In the data rows, zero lies at 4.5, halfway between 4 and 5.
Some points, each followed by its number:
[5 6 6 5 2 7 7 3 2 3 4 3] 0
[4 6 6 9 8 7 7 9 0 2 1 3] 1
[3 6 6 6 1 5 3 4 2 4 2 6] 2
[4 5 5 6 6 4 4 6 3 4 4 3] 3
[4 4 7 3 6 4 4 4 5 5 7 6] 4
[8 6 5 7 3 7 3 3 3 7 5 7] 5
[5 5 6 5 3 6 6 3 3 3 4 4] 6
[5 5 4 5 3 6 3 3 3 4 5 5] 7
[4 4 2 5 4 2 6 2 3 6 4 2] 8
[7 5 5 6 5 5 3 7 5 6 5 8] 9
[2 5 6 4 4 1 3 5 5 9 1 3] 10
[2 5 5 6 7 7 3 5 5 5 3 4] 11
[6 6 5 6 4 7 4 4 3 6 4 7] 12
[6 2 3 5 5 4 4 5 6 3 4 6] 13
[6 3 5 6 4 5 5 4 6 3 5 8] 14
[6 5 1 5 1 2 4 4 3 6 3 3] 15
[8 6 2 4 6 7 7 1 5 9 5 1] 16
[8 7 5 8 3 7 3 4 3 6 4 7] 17
[4 6 3 4 4 4 6 3 6 5 4 1] 18
[4 4 5 2 7 8 4 4 6 4 6 4] 19
[6 2 5 3 6 4 2 6 6 4 4 6] 20
[5 6 5 5 4 5 4 4 4 5 6 6] 21
[4 3 3 4 6 3 6 6 5 5 3 3] 22
[4 2 5 3 7 4 3 5 6 4 4 5] 23
[7 4 4 5 4 5 5 6 5 4 7 7] 24
[0 2 6 4 9 6 2 5 6 1 3 1] 25
[9 4 5 6 1 4 4 2 7 6 7 9] 26
[4 4 7 3 7 5 4 4 5 5 8 7] 27
[2 6 5 3 5 4 7 2 5 7 5 1] 28
[1 5 5 3 4 5 4 4 2 2 5 5] 29
[8 1 3 6 6 5 5 2 7 3 6 4] 30
[3 5 5 5 6 4 4 7 4 4 6 4] 31
[5 2 4 4 5 3 5 4 4 6 5 3] 32
[3 8 4 4 4 3 3 2 4 9 0 2] 33
[6 5 4 3 5 5 3 0 5 6 5 6] 34
[7 4 5 3 5 6 2 7 6 4 5 8] 35
[2 4 4 3 5 5 5 3 3 3 5 5] 36
[4 4 4 3 6 4 2 5 5 5 1 4] 37
[2 6 4 4 2 2 5 3 5 6 3 1] 38
[5 6 2 4 2 2 5 4 3 6 3 4] 39
[5 7 3 5 2 5 7 5 4 4 4 3] 40
[6 1 3 5 6 5 3 4 7 4 4 6] 41
[8 7 8 3 4 6 9 9 4 6 9 4] 42
[2 7 1 4 4 2 7 2 6 9 4 0] 43
Which three points above are nearest to each new point by angle? Their numbers follow each, nearest first.
[0 3 7 3 9 6 2 4 7 2 6 3] 25 19 23
[1 3 7 4 7 6 3 5 7 2 6 4] 25 19 23
[7 4 4 3 5 6 3 6 6 5 5 7] 35 9 20
[3 4 4 3 6 3 7 6 5 5 4 3] 22 28 43
[4 3 3 5 5 6 4 5 4 5 0 4] 37 11 22
[7 4 5 6 3 4 4 3 6 5 6 7] 26 14 24
[7 4 4 4 4 4 4 3 7 6 7 6] 26 34 24
[3 5 5 4 4 3 3 5 3 6 2 5] 10 33 37
[9 3 4 6 5 7 6 5 4 5 7 7] 24 14 5
[6 4 2 5 2 3 4 4 3 6 4 4] 15 39 8
[2 4 6 3 5 5 6 3 3 2 2 0] 25 28 0
[4 4 3 4 5 3 6 6 4 6 4 4] 22 32 43
[7 5 7 4 4 6 7 8 5 5 8 4] 42 24 9
[8 3 5 6 2 4 5 3 6 5 6 7] 26 14 24
[4 4 4 3 6 4 6 5 6 5 4 4] 22 23 28
[6 5 3 4 4 4 3 3 4 7 1 5] 33 39 15
[8 2 4 4 6 4 6 5 5 2 5 3] 30 13 41
[9 4 6 7 1 4 4 2 6 7 6 9] 26 5 14
[1 4 6 4 7 6 3 5 6 2 5 4] 25 11 19
[5 5 4 4 6 3 5 6 4 4 7 5] 31 24 42
[5 4 2 5 5 7 4 6 4 5 0 4] 37 1 11
[9 5 3 6 2 3 6 8 5 4 7 6] 24 9 42
[3 4 4 4 5 4 6 6 5 5 4 4] 22 43 31
[5 5 4 5 6 3 4 6 4 5 8 5] 31 24 27
[7 4 5 5 5 5 5 4 4 4 7 6] 24 26 14
[4 5 4 4 7 6 4 2 6 4 5 4] 19 34 25
[0 4 7 4 8 6 2 5 7 2 6 4] 25 11 19
[9 6 7 4 4 6 9 9 4 5 9 5] 42 24 9
[2 6 5 5 1 2 3 7 0 6 2 4] 2 39 10
